500 stands for zero in the data rows.
Some points, one per row:
array([464., 606., 395., 572., 316., 405., 283., 283., 384., 614., 375., 504., 411., 524., 302., 342., 328., 441., 579., 531., 294., 342., 359., 357., 570., 308., 290., 274., 557., 585., 434.])
array([712., 539., 641., 557., 654., 641., 674., 682., 536., 533., 607., 622., 603., 634., 517., 559., 578., 669., 566., 646., 679., 612., 509., 586., 623., 682., 569., 684., 650., 607., 468.])
array([399., 260., 417., 260., 611., 452., 524., 388., 785., 240., 699., 389., 373., 425., 565., 702., 781., 432., 384., 257., 473., 717., 773., 691., 314., 432., 457., 532., 394., 257., 807.])
array([314., 516., 342., 478., 330., 286., 276., 257., 412., 542., 370., 431., 443., 396., 391., 336., 384., 319., 469., 440., 289., 382., 393., 331., 497., 266., 303., 268., 432., 485., 411.])
array([414., 444., 249., 509., 269., 412., 327., 347., 308., 529., 255., 559., 310., 570., 429., 323., 256., 450., 573., 464., 330., 285., 280., 277., 539., 316., 458., 353., 528., 489., 351.])
array([311., 466., 284., 429., 255., 366., 321., 334., 271., 471., 259., 451., 328., 393., 522., 283., 340., 354., 455., 395., 303., 270., 336., 271., 465., 326., 533., 361., 429., 450., 345.])
array([214., 430., 373., 310., 448., 253., 345., 288., 501., 354., 505., 248., 450., 249., 589., 512., 567., 190., 241., 323., 330., 510., 592., 510., 266., 349., 454., 351., 229., 335., 651.])
array([669., 691., 593., 712., 416., 601., 550., 664., 318., 737., 368., 662., 564., 625., 425., 357., 337., 647., 657., 668., 566., 332., 300., 328., 697., 563., 574., 546., 666., 709., 209.])
array([363., 604., 415., 563., 261., 332., 282., 327., 305., 619., 307., 471., 522., 447., 382., 267., 318., 372., 466., 557., 287., 325., 320., 286., 501., 320., 379., 298., 470., 541., 324.])
array([549., 366., 579., 423., 701., 619., 646., 622., 656., 345., 672., 467., 532., 486., 694., 724., 701., 556., 440., 405., 627., 679., 690., 658., 425., 646., 645., 652., 470., 346., 648.])
array([343., 368., 252., 335., 284., 391., 316., 471., 205., 343., 247., 446., 289., 447., 629., 315., 315., 375., 473., 303., 402., 229., 297., 220., 387., 394., 718., 423., 438., 345., 349.])
array([326., 239., 302., 280., 331., 427., 387., 551., 248., 267., 246., 376., 273., 401., 745., 346., 393., 386., 401., 259., 438., 221., 347., 255., 337., 420., 830., 503., 370., 284., 417.])
array([396., 491., 309., 526., 318., 368., 298., 247., 416., 586., 391., 524., 372., 470., 364., 331., 382., 407., 525., 454., 315., 352., 384., 340., 526., 281., 332., 276., 495., 558., 427.])
array([495., 639., 373., 634., 316., 398., 304., 345., 327., 651., 286., 551., 403., 509., 343., 287., 310., 455., 547., 570., 299., 328., 297., 344., 548., 325., 365., 316., 554., 626., 304.])
array([270., 536., 346., 460., 305., 245., 301., 275., 367., 527., 312., 284., 512., 244., 444., 367., 373., 191., 306., 442., 304., 346., 383., 385., 374., 281., 372., 268., 283., 496., 479.])
array([400., 395., 603., 370., 636., 420., 647., 633., 607., 348., 627., 256., 617., 298., 712., 664., 686., 336., 265., 419., 619., 580., 679., 625., 297., 661., 669., 662., 286., 384., 716.])
array([242., 332., 381., 290., 484., 317., 412., 346., 585., 356., 525., 211., 452., 233., 653., 549., 626., 283., 213., 288., 419., 516., 611., 529., 243., 413., 553., 462., 258., 295., 674.])
array([698., 456., 649., 514., 688., 774., 699., 732., 618., 489., 617., 640., 522., 640., 564., 636., 614., 656., 621., 572., 700., 617., 588., 651., 585., 673., 605., 697., 651., 470., 538.])
array([323., 590., 352., 446., 330., 244., 275., 274., 387., 549., 375., 374., 410., 298., 405., 342., 376., 244., 378., 460., 298., 400., 410., 365., 380., 278., 332., 282., 340., 511., 457.])
array([280., 414., 314., 335., 353., 276., 339., 306., 447., 375., 377., 322., 354., 309., 528., 439., 459., 281., 393., 334., 278., 361., 484., 385., 332., 318., 486., 368., 325., 346., 524.])
array([409., 235., 436., 277., 624., 520., 542., 473., 710., 216., 684., 388., 373., 484., 669., 727., 739., 482., 420., 254., 458., 689., 789., 685., 312., 514., 523., 577., 382., 243., 786.])
array([355., 252., 402., 235., 570., 441., 470., 333., 684., 277., 621., 313., 361., 353., 603., 672., 696., 364., 357., 265., 392., 622., 753., 625., 343., 413., 475., 489., 355., 232., 804.])
array([592., 671., 774., 607., 678., 533., 666., 567., 721., 611., 682., 490., 782., 444., 406., 638., 606., 553., 476., 663., 661., 717., 619., 698., 560., 627., 380., 649., 495., 635., 632.])
array([656., 415., 591., 524., 636., 755., 666., 695., 601., 432., 630., 626., 483., 660., 613., 626., 635., 726., 664., 489., 690., 632., 576., 617., 550., 714., 637., 689., 633., 461., 535.])
array([657., 600., 688., 654., 678., 668., 640., 535., 645., 619., 680., 596., 658., 597., 386., 627., 599., 625., 553., 664., 607., 719., 633., 670., 600., 607., 403., 581., 618., 638., 581.])
array([657., 339., 602., 414., 652., 722., 723., 737., 571., 391., 647., 608., 479., 671., 661., 632., 626., 679., 591., 481., 684., 631., 619., 606., 546., 670., 676., 695., 587., 423., 561.])
array([346., 635., 368., 559., 271., 286., 302., 289., 301., 597., 327., 402., 477., 382., 398., 308., 283., 347., 438., 546., 318., 289., 308., 265., 490., 286., 355., 279., 427., 609., 302.])
array([518., 468., 665., 436., 678., 523., 676., 656., 673., 419., 684., 393., 643., 420., 679., 724., 701., 506., 385., 492., 662., 671., 704., 669., 386., 692., 626., 668., 400., 430., 651.])
array([344., 277., 349., 277., 415., 394., 471., 519., 403., 242., 385., 317., 338., 375., 736., 497., 504., 395., 375., 236., 481., 385., 514., 378., 330., 493., 750., 514., 320., 271., 518.])
array([667., 709., 599., 704., 454., 606., 565., 619., 310., 740., 343., 667., 629., 626., 425., 340., 348., 614., 660., 696., 575., 392., 281., 345., 700., 559., 538., 494., 673., 711., 237.])
array([441., 734., 476., 666., 300., 339., 369., 493., 218., 748., 253., 517., 571., 464., 384., 213., 229., 421., 490., 671., 427., 228., 212., 223., 588., 389., 514., 356., 517., 689., 233.])
array([690., 614., 620., 678., 595., 743., 652., 651., 478., 636., 534., 700., 594., 666., 454., 477., 476., 700., 674., 727., 629., 549., 458., 536., 704., 632., 525., 614., 673., 647., 389.])
array([548., 613., 461., 641., 360., 474., 390., 364., 378., 666., 365., 625., 464., 563., 254., 332., 293., 512., 668., 592., 379., 398., 365., 398., 678., 419., 290., 301., 639., 659., 329.])
array([348., 411., 290., 443., 319., 380., 304., 361., 327., 413., 325., 416., 283., 447., 507., 345., 384., 405., 525., 366., 314., 303., 386., 314., 445., 292., 494., 308., 434., 403., 454.])
array([326., 391., 308., 383., 320., 332., 325., 329., 365., 369., 340., 361., 335., 349., 596., 397., 406., 292., 376., 337., 301., 326., 411., 328., 354., 296., 551., 387., 342., 379., 509.])
array([448., 354., 236., 429., 265., 470., 290., 317., 299., 445., 286., 547., 174., 581., 496., 334., 343., 447., 610., 358., 279., 283., 330., 319., 500., 285., 509., 307., 526., 415., 419.])
array([484., 556., 724., 517., 722., 506., 656., 629., 696., 506., 729., 410., 744., 394., 578., 714., 697., 514., 383., 571., 683., 758., 663., 698., 457., 628., 557., 646., 407., 525., 614.])
array([370., 353., 501., 276., 505., 408., 620., 634., 495., 322., 500., 261., 491., 286., 767., 567., 604., 335., 254., 323., 588., 456., 598., 527., 282., 590., 736., 613., 263., 305., 600.])
array([358., 305., 297., 333., 284., 356., 370., 400., 299., 361., 296., 383., 281., 440., 627., 331., 388., 380., 418., 289., 350., 253., 370., 254., 352., 384., 691., 454., 395., 342., 414.])
array([646., 659., 484., 681., 538., 593., 477., 338., 633., 692., 564., 719., 495., 707., 194., 497., 471., 651., 699., 667., 441., 604., 527., 597., 739., 414., 141., 367., 681., 683., 528.])
array([396., 310., 504., 305., 611., 474., 572., 502., 668., 273., 657., 326., 477., 368., 671., 711., 662., 394., 338., 298., 512., 591., 730., 653., 294., 547., 603., 613., 327., 301., 736.])
array([578., 710., 550., 737., 400., 506., 418., 507., 372., 710., 398., 628., 581., 578., 331., 318., 298., 564., 623., 720., 484., 425., 336., 369., 688., 461., 412., 422., 663., 718., 275.])
array([696., 629., 615., 673., 536., 652., 586., 673., 433., 687., 504., 671., 592., 672., 421., 426., 415., 679., 655., 717., 664., 475., 348., 474., 663., 606., 565., 587., 672., 678., 332.])
array([635., 319., 523., 382., 659., 746., 672., 688., 621., 375., 655., 628., 440., 687., 664., 688., 671., 700., 616., 411., 681., 626., 653., 655., 530., 690., 684., 697., 630., 382., 629.])
array([564., 608., 728., 561., 719., 599., 690., 599., 730., 573., 733., 490., 753., 516., 444., 683., 672., 575., 472., 626., 615., 732., 658., 697., 551., 638., 404., 597., 525., 584., 627.])
array([613., 334., 608., 456., 679., 697., 659., 673., 635., 377., 682., 595., 476., 641., 619., 665., 667., 679., 567., 436., 664., 660., 645., 695., 541., 630., 628., 659., 607., 421., 618.])
array([657., 357., 569., 442., 676., 695., 706., 662., 649., 406., 644., 611., 445., 637., 601., 661., 666., 684., 606., 467., 687., 678., 675., 698., 512., 704., 623., 700., 582., 409., 663.])
array([667., 660., 606., 707., 583., 650., 557., 530., 623., 664., 626., 662., 615., 672., 307., 511., 489., 670., 638., 713., 593., 616., 524., 620., 646., 534., 296., 518., 672., 668., 510.])
array([685., 665., 519., 694., 461., 606., 437., 455., 453., 680., 447., 713., 534., 686., 278., 402., 347., 665., 746., 670., 516., 448., 360., 462., 711., 424., 320., 405., 706., 643., 374.])
array([257., 461., 337., 372., 368., 194., 278., 234., 518., 431., 430., 235., 464., 219., 516., 474., 487., 213., 281., 369., 274., 440., 529., 446., 304., 293., 379., 336., 265., 434., 587.])
array([389., 305., 446., 252., 528., 385., 526., 494., 605., 274., 575., 284., 418., 325., 668., 628., 660., 328., 300., 302., 472., 524., 666., 604., 301., 527., 654., 569., 289., 284., 710.])
array([446., 750., 528., 661., 309., 332., 304., 406., 238., 724., 269., 478., 588., 452., 356., 220., 217., 404., 475., 702., 413., 285., 255., 243., 588., 374., 433., 344., 490., 691., 231.])
array([677., 656., 643., 649., 607., 682., 607., 584., 521., 670., 547., 661., 611., 611., 366., 512., 460., 654., 638., 696., 620., 582., 490., 545., 669., 561., 445., 584., 670., 663., 411.])
array([645., 682., 593., 699., 453., 599., 525., 616., 348., 685., 367., 663., 547., 639., 354., 325., 319., 648., 681., 702., 589., 389., 340., 371., 710., 587., 508., 513., 673., 673., 242.])
array([669., 696., 648., 700., 606., 632., 582., 556., 595., 666., 604., 638., 659., 624., 346., 524., 509., 655., 605., 695., 594., 617., 498., 580., 665., 577., 382., 548., 622., 659., 501.])
Then 16 other points, each followed by its number:
array([605., 643., 690., 581., 683., 622., 660., 640., 629., 590., 641., 553., 709., 552., 478., 610., 589., 609., 510., 611., 662., 643., 572., 643., 543., 653., 484., 646., 586., 611., 542.]) 0
array([428., 598., 768., 470., 676., 402., 644., 598., 698., 482., 742., 340., 794., 281., 602., 700., 702., 400., 306., 579., 645., 714., 698., 663., 335., 663., 560., 670., 369., 509., 696.]) 1
array([685., 584., 477., 685., 483., 678., 443., 363., 553., 654., 501., 771., 475., 748., 177., 466., 468., 676., 749., 683., 429., 555., 475., 508., 733., 380., 173., 353., 728., 708., 457.]) 2
array([256., 340., 333., 296., 433., 288., 375., 339., 520., 338., 511., 339., 347., 306., 570., 523., 561., 296., 351., 268., 313., 477., 588., 479., 289., 365., 481., 406., 267., 321., 640.]) 3
array([689., 346., 579., 452., 674., 755., 744., 699., 613., 403., 652., 642., 455., 662., 625., 651., 658., 727., 632., 444., 710., 631., 613., 683., 557., 728., 636., 705., 585., 396., 575.]) 4
array([453., 297., 504., 345., 619., 487., 637., 556., 709., 259., 663., 353., 458., 414., 700., 689., 721., 455., 374., 340., 556., 625., 731., 645., 330., 622., 623., 664., 383., 334., 696.]) 5
array([624., 275., 483., 376., 696., 707., 670., 566., 728., 309., 704., 563., 385., 627., 630., 697., 739., 681., 566., 353., 642., 690., 723., 735., 465., 653., 524., 657., 553., 343., 742.]) 6
array([478., 629., 405., 606., 330., 455., 363., 309., 424., 643., 362., 617., 452., 574., 308., 321., 335., 493., 630., 552., 335., 386., 333., 364., 627., 323., 278., 295., 611., 659., 347.]) 7
array([487., 225., 478., 311., 640., 595., 628., 544., 681., 254., 674., 444., 350., 489., 712., 727., 723., 554., 489., 330., 557., 681., 723., 707., 366., 605., 584., 601., 439., 259., 709.]) 8
array([525., 423., 622., 425., 669., 575., 700., 677., 618., 396., 665., 460., 561., 486., 653., 697., 677., 547., 451., 471., 671., 647., 665., 681., 425., 696., 645., 732., 454., 414., 653.]) 9
array([684., 696., 594., 715., 498., 665., 571., 621., 413., 666., 433., 648., 625., 640., 378., 423., 403., 631., 646., 719., 618., 439., 348., 444., 681., 583., 476., 529., 670., 709., 248.]) 10
array([423., 510., 677., 406., 626., 425., 639., 726., 513., 390., 554., 290., 670., 323., 710., 592., 616., 395., 253., 474., 682., 552., 596., 603., 328., 706., 766., 737., 289., 403., 555.]) 11
array([512., 518., 345., 574., 296., 467., 312., 321., 383., 609., 323., 589., 373., 587., 357., 338., 338., 454., 658., 513., 293., 329., 362., 369., 610., 308., 340., 309., 629., 552., 388.]) 12
array([255., 353., 341., 295., 542., 304., 342., 270., 668., 288., 619., 251., 409., 241., 502., 593., 611., 245., 230., 297., 370., 611., 702., 623., 247., 365., 332., 387., 228., 284., 766.]) 13
array([467., 507., 288., 482., 303., 421., 303., 297., 338., 499., 330., 539., 302., 531., 392., 317., 375., 474., 605., 434., 297., 341., 358., 329., 548., 297., 415., 277., 567., 495., 396.]) 14
array([286., 324., 504., 270., 475., 350., 540., 618., 432., 323., 447., 264., 500., 248., 762., 519., 575., 302., 255., 297., 556., 399., 489., 487., 268., 572., 842., 636., 233., 304., 510.]) 15
Which of these numbered points is nearest to each point below by angle, seen from the average point of the first points? Its number follows each.
array([604., 303., 543., 375., 684., 660., 643., 609., 698., 337., 716., 515., 417., 586., 639., 727., 753., 602., 542., 372., 655., 653., 718., 657., 455., 667., 590., 655., 525., 354., 718.]) > 6
array([454., 641., 778., 533., 690., 429., 674., 660., 655., 559., 686., 385., 853., 287., 575., 654., 621., 412., 318., 622., 675., 659., 638., 693., 460., 680., 573., 712., 360., 600., 570.]) > 1
array([264., 360., 314., 348., 314., 317., 355., 318., 389., 361., 385., 342., 333., 337., 593., 380., 438., 267., 352., 334., 319., 335., 449., 357., 330., 318., 524., 363., 351., 356., 529.]) > 3
array([351., 368., 531., 280., 611., 432., 601., 546., 638., 286., 632., 262., 501., 334., 704., 677., 692., 398., 314., 349., 557., 609., 738., 657., 305., 587., 674., 630., 285., 316., 728.]) > 5
array([333., 299., 355., 285., 528., 368., 439., 233., 705., 303., 649., 297., 355., 309., 554., 621., 652., 300., 341., 291., 347., 652., 748., 658., 296., 386., 343., 388., 286., 289., 834.]) > 13
array([590., 410., 268., 615., 339., 608., 318., 296., 367., 610., 371., 722., 226., 735., 292., 311., 329., 652., 761., 474., 371., 371., 349., 349., 721., 283., 284., 271., 717., 535., 416.]) > 12
array([481., 633., 713., 522., 698., 434., 707., 650., 648., 523., 697., 344., 837., 317., 593., 672., 635., 386., 332., 613., 688., 699., 641., 682., 387., 685., 601., 713., 338., 554., 634.]) > 1
array([476., 519., 350., 581., 312., 499., 283., 301., 369., 599., 368., 579., 329., 595., 311., 312., 309., 487., 645., 517., 328., 409., 368., 322., 613., 314., 310., 268., 617., 545., 375.]) > 12
array([308., 288., 314., 297., 435., 368., 338., 417., 462., 293., 423., 338., 319., 380., 612., 487., 493., 343., 367., 273., 365., 416., 504., 382., 321., 377., 556., 430., 323., 299., 574.]) > 3
array([518., 650., 745., 510., 719., 503., 675., 563., 719., 515., 759., 444., 786., 379., 523., 727., 711., 491., 358., 627., 647., 747., 703., 763., 426., 648., 499., 636., 413., 599., 706.]) > 1
array([409., 426., 608., 378., 588., 461., 629., 674., 557., 366., 586., 375., 615., 359., 744., 633., 578., 411., 299., 407., 652., 559., 579., 562., 324., 636., 778., 711., 336., 384., 550.]) > 11
array([586., 450., 644., 436., 718., 581., 661., 734., 630., 402., 641., 462., 644., 507., 607., 628., 688., 552., 409., 492., 672., 631., 657., 652., 412., 688., 640., 689., 488., 419., 613.]) > 9
array([507., 686., 447., 697., 371., 455., 384., 428., 350., 705., 363., 591., 552., 545., 276., 317., 305., 500., 567., 644., 397., 378., 328., 353., 641., 399., 394., 314., 577., 675., 287.]) > 7
array([546., 261., 485., 352., 693., 652., 656., 578., 741., 332., 754., 503., 376., 583., 639., 774., 722., 563., 524., 327., 595., 715., 769., 712., 431., 581., 519., 621., 508., 337., 745.]) > 6
array([540., 499., 303., 592., 342., 551., 271., 279., 397., 547., 369., 690., 270., 649., 326., 310., 321., 623., 730., 510., 321., 367., 373., 350., 664., 290., 313., 271., 675., 535., 366.]) > 12
array([624., 705., 672., 663., 641., 550., 629., 604., 628., 674., 627., 548., 758., 490., 351., 612., 594., 592., 514., 686., 590., 694., 584., 663., 558., 598., 381., 578., 540., 664., 525.]) > 0
array([374., 396., 293., 443., 309., 389., 294., 273., 384., 467., 364., 465., 274., 478., 446., 308., 393., 395., 521., 386., 271., 402., 405., 335., 519., 296., 386., 269., 473., 434., 447.]) > 14
array([292., 310., 437., 303., 554., 298., 447., 315., 734., 289., 654., 272., 453., 252., 551., 657., 697., 331., 250., 283., 379., 672., 724., 598., 263., 402., 405., 472., 262., 305., 830.]) > 13
array([393., 566., 716., 471., 711., 441., 662., 663., 695., 502., 664., 329., 779., 243., 639., 665., 681., 398., 277., 580., 680., 649., 697., 695., 370., 642., 620., 705., 332., 522., 638.]) > 1
array([454., 395., 629., 343., 589., 449., 719., 695., 551., 328., 549., 355., 590., 364., 744., 656., 633., 430., 326., 411., 645., 517., 559., 600., 285., 651., 788., 690., 330., 356., 574.]) > 11
array([665., 691., 611., 725., 441., 602., 571., 664., 278., 717., 336., 647., 622., 649., 442., 363., 328., 675., 680., 695., 609., 357., 242., 359., 673., 611., 624., 569., 649., 723., 238.]) > 10
array([671., 640., 549., 726., 570., 623., 477., 376., 674., 666., 600., 730., 493., 707., 233., 483., 496., 645., 724., 688., 479., 619., 557., 575., 707., 465., 179., 421., 724., 644., 532.]) > 2
array([275., 318., 422., 271., 561., 286., 443., 300., 673., 324., 634., 258., 423., 269., 556., 616., 656., 278., 269., 285., 397., 653., 724., 602., 242., 349., 388., 409., 265., 272., 780.]) > 13
array([622., 487., 297., 614., 351., 618., 323., 317., 387., 580., 344., 716., 235., 782., 328., 339., 364., 656., 755., 481., 325., 394., 319., 353., 649., 308., 278., 302., 702., 542., 380.]) > 12
array([238., 399., 349., 263., 490., 281., 386., 265., 618., 334., 591., 246., 430., 272., 537., 645., 593., 269., 254., 338., 331., 581., 686., 546., 270., 341., 356., 372., 243., 310., 711.]) > 13
array([527., 414., 647., 395., 708., 573., 657., 645., 700., 376., 724., 458., 585., 431., 643., 712., 726., 525., 385., 434., 619., 704., 693., 737., 382., 677., 654., 686., 433., 424., 693.]) > 9
array([520., 502., 701., 474., 623., 559., 712., 709., 621., 458., 624., 456., 700., 441., 628., 667., 632., 488., 412., 510., 689., 629., 597., 658., 438., 667., 654., 723., 432., 471., 605.]) > 9
array([512., 372., 560., 355., 683., 594., 698., 629., 698., 350., 681., 382., 517., 476., 626., 715., 698., 533., 433., 461., 621., 707., 692., 680., 415., 602., 639., 690., 434., 361., 703.]) > 9
array([477., 326., 528., 336., 626., 548., 634., 608., 638., 285., 663., 365., 507., 411., 702., 687., 691., 485., 368., 391., 627., 624., 696., 671., 339., 626., 671., 651., 372., 356., 666.]) > 5
array([495., 675., 738., 519., 710., 475., 702., 600., 705., 542., 734., 402., 808., 365., 517., 669., 676., 510., 374., 614., 662., 724., 670., 713., 467., 670., 509., 640., 404., 568., 627.]) > 1
array([694., 599., 483., 660., 513., 652., 416., 443., 485., 681., 520., 705., 473., 697., 225., 441., 399., 635., 764., 665., 412., 488., 443., 497., 731., 405., 195., 390., 765., 654., 435.]) > 2
array([643., 552., 414., 693., 450., 596., 388., 347., 537., 681., 481., 731., 386., 737., 224., 443., 408., 688., 788., 617., 374., 539., 447., 468., 710., 377., 181., 333., 725., 630., 438.]) > 2
array([571., 500., 712., 477., 691., 573., 720., 646., 679., 503., 698., 464., 679., 512., 580., 699., 710., 539., 450., 537., 696., 678., 697., 700., 450., 640., 570., 687., 466., 503., 634.]) > 9
array([531., 455., 295., 561., 326., 561., 344., 334., 365., 573., 339., 672., 256., 671., 354., 307., 332., 583., 699., 491., 336., 363., 351., 329., 650., 306., 328., 244., 688., 523., 360.]) > 12
array([754., 655., 611., 685., 525., 693., 568., 643., 422., 673., 395., 722., 599., 711., 446., 443., 364., 757., 690., 673., 595., 480., 353., 450., 703., 612., 561., 540., 724., 666., 288.]) > 10
array([422., 387., 624., 352., 631., 444., 601., 608., 640., 341., 647., 340., 563., 372., 730., 671., 688., 427., 306., 402., 613., 615., 670., 615., 326., 623., 680., 676., 346., 366., 669.]) > 5
array([478., 485., 323., 581., 298., 482., 298., 341., 373., 560., 354., 585., 313., 591., 351., 335., 304., 511., 615., 482., 292., 376., 356., 340., 619., 269., 318., 289., 604., 556., 389.]) > 12
array([245., 347., 388., 295., 507., 246., 421., 251., 618., 350., 568., 240., 443., 246., 559., 596., 594., 246., 252., 297., 316., 614., 656., 561., 257., 328., 402., 396., 247., 356., 700.]) > 13
array([413., 648., 743., 536., 692., 382., 720., 671., 579., 514., 628., 346., 856., 328., 623., 648., 647., 396., 318., 602., 675., 617., 640., 686., 385., 704., 584., 693., 317., 556., 592.]) > 1
array([419., 402., 294., 448., 298., 398., 311., 345., 313., 503., 291., 479., 289., 506., 457., 299., 346., 430., 503., 382., 329., 315., 351., 278., 487., 284., 417., 282., 486., 431., 423.]) > 14
array([334., 257., 410., 271., 569., 396., 499., 348., 775., 252., 655., 348., 404., 338., 621., 712., 719., 397., 330., 259., 401., 686., 781., 644., 321., 441., 466., 484., 320., 266., 796.]) > 13
array([501., 246., 444., 330., 662., 593., 628., 556., 728., 232., 702., 485., 329., 556., 649., 749., 719., 573., 503., 264., 571., 680., 783., 678., 413., 568., 535., 664., 471., 281., 762.]) > 8
array([608., 661., 697., 669., 626., 601., 661., 649., 550., 650., 613., 595., 726., 540., 461., 571., 567., 630., 541., 647., 627., 634., 516., 620., 578., 638., 453., 605., 624., 642., 474.]) > 0
array([655., 713., 606., 735., 417., 563., 499., 576., 304., 699., 341., 658., 621., 619., 386., 363., 317., 601., 605., 701., 576., 341., 251., 407., 675., 518., 558., 513., 648., 701., 195.]) > 10
array([535., 346., 565., 398., 693., 656., 680., 646., 674., 329., 680., 436., 521., 527., 661., 708., 702., 567., 448., 384., 615., 649., 702., 655., 439., 654., 636., 677., 470., 401., 683.]) > 9
array([589., 682., 467., 677., 397., 508., 400., 386., 438., 682., 376., 667., 483., 609., 260., 304., 359., 584., 633., 664., 443., 399., 364., 413., 667., 362., 278., 371., 671., 678., 346.]) > 7
array([510., 646., 380., 624., 377., 466., 347., 338., 439., 632., 408., 593., 416., 565., 271., 364., 333., 515., 626., 595., 358., 426., 429., 393., 629., 364., 215., 286., 620., 645., 378.]) > 7
array([683., 427., 579., 485., 664., 763., 717., 756., 593., 473., 619., 657., 511., 681., 610., 607., 577., 702., 617., 524., 688., 590., 565., 628., 593., 734., 686., 707., 651., 506., 522.]) > 4
array([563., 542., 322., 570., 363., 518., 295., 259., 417., 573., 382., 626., 324., 658., 315., 346., 368., 580., 708., 499., 343., 384., 403., 388., 631., 287., 235., 292., 661., 597., 420.]) > 12
array([420., 359., 544., 310., 563., 475., 656., 631., 541., 266., 567., 334., 497., 384., 756., 662., 621., 416., 317., 357., 595., 521., 629., 573., 290., 647., 738., 625., 339., 326., 603.]) > 5
array([727., 383., 541., 527., 636., 818., 706., 747., 529., 466., 578., 675., 457., 753., 589., 573., 568., 789., 737., 498., 708., 556., 523., 571., 659., 715., 722., 676., 729., 464., 529.]) > 4
array([531., 427., 250., 545., 301., 569., 266., 318., 300., 523., 289., 667., 215., 656., 358., 314., 305., 578., 667., 460., 344., 361., 356., 319., 619., 301., 366., 275., 641., 494., 379.]) > 12
array([478., 650., 471., 649., 335., 385., 339., 380., 337., 668., 354., 558., 523., 509., 297., 348., 302., 460., 569., 640., 364., 363., 315., 316., 654., 361., 326., 357., 554., 668., 311.]) > 7
array([527., 487., 711., 479., 735., 616., 679., 644., 695., 449., 676., 432., 692., 446., 588., 685., 636., 554., 421., 537., 711., 685., 696., 711., 453., 678., 552., 684., 472., 490., 637.]) > 9
array([427., 772., 523., 644., 310., 275., 344., 378., 251., 737., 237., 470., 663., 383., 390., 242., 267., 342., 418., 644., 361., 233., 226., 274., 541., 359., 443., 332., 435., 692., 226.]) > 7
array([414., 345., 274., 395., 277., 431., 301., 349., 304., 395., 290., 529., 206., 538., 548., 325., 330., 444., 555., 337., 313., 267., 358., 258., 474., 315., 564., 329., 487., 352., 426.]) > 14
array([739., 642., 628., 654., 526., 718., 597., 700., 364., 633., 421., 678., 610., 691., 440., 444., 359., 710., 713., 673., 648., 438., 339., 461., 684., 636., 653., 634., 688., 674., 328.]) > 10
array([550., 571., 708., 457., 719., 486., 655., 665., 710., 489., 729., 418., 724., 381., 603., 699., 697., 471., 371., 516., 649., 710., 697., 727., 395., 668., 521., 693., 451., 571., 655.]) > 1
array([710., 390., 582., 549., 649., 796., 686., 696., 568., 483., 604., 705., 425., 760., 554., 603., 607., 774., 690., 519., 708., 591., 531., 629., 633., 693., 662., 710., 696., 489., 493.]) > 4
array([318., 312., 294., 297., 353., 366., 354., 390., 401., 325., 397., 341., 332., 379., 610., 454., 464., 358., 369., 306., 331., 373., 512., 385., 351., 376., 557., 369., 366., 303., 554.]) > 3
array([594., 727., 549., 738., 468., 567., 498., 580., 340., 664., 366., 654., 622., 571., 347., 360., 303., 589., 632., 715., 549., 394., 324., 400., 638., 508., 451., 486., 652., 714., 284.]) > 10
array([335., 336., 449., 277., 489., 384., 530., 604., 461., 287., 475., 276., 501., 266., 799., 527., 560., 359., 266., 330., 539., 430., 505., 423., 215., 583., 801., 640., 284., 269., 539.]) > 15
array([256., 390., 363., 286., 424., 223., 355., 318., 591., 376., 534., 270., 467., 245., 550., 568., 631., 236., 230., 353., 308., 545., 674., 514., 280., 316., 400., 381., 227., 359., 710.]) > 13
array([507., 272., 526., 308., 671., 586., 607., 547., 706., 306., 690., 451., 376., 507., 647., 763., 734., 530., 425., 302., 582., 758., 745., 744., 399., 611., 536., 606., 444., 289., 765.]) > 8
array([552., 431., 277., 515., 316., 576., 283., 318., 380., 553., 355., 649., 264., 645., 295., 378., 337., 576., 686., 499., 288., 343., 390., 350., 598., 236., 319., 314., 636., 509., 415.]) > 12
array([340., 467., 636., 361., 590., 299., 646., 644., 537., 390., 585., 232., 709., 197., 738., 635., 685., 295., 207., 398., 639., 528., 600., 534., 236., 627., 735., 688., 221., 351., 610.]) > 11
array([437., 346., 223., 435., 274., 460., 296., 337., 297., 439., 317., 559., 196., 587., 506., 318., 353., 473., 561., 366., 322., 284., 349., 272., 521., 320., 475., 298., 542., 422., 403.]) > 14
array([292., 394., 341., 289., 379., 307., 348., 415., 408., 375., 441., 275., 376., 356., 626., 412., 509., 290., 279., 297., 371., 420., 503., 369., 281., 331., 586., 463., 318., 329., 547.]) > 3
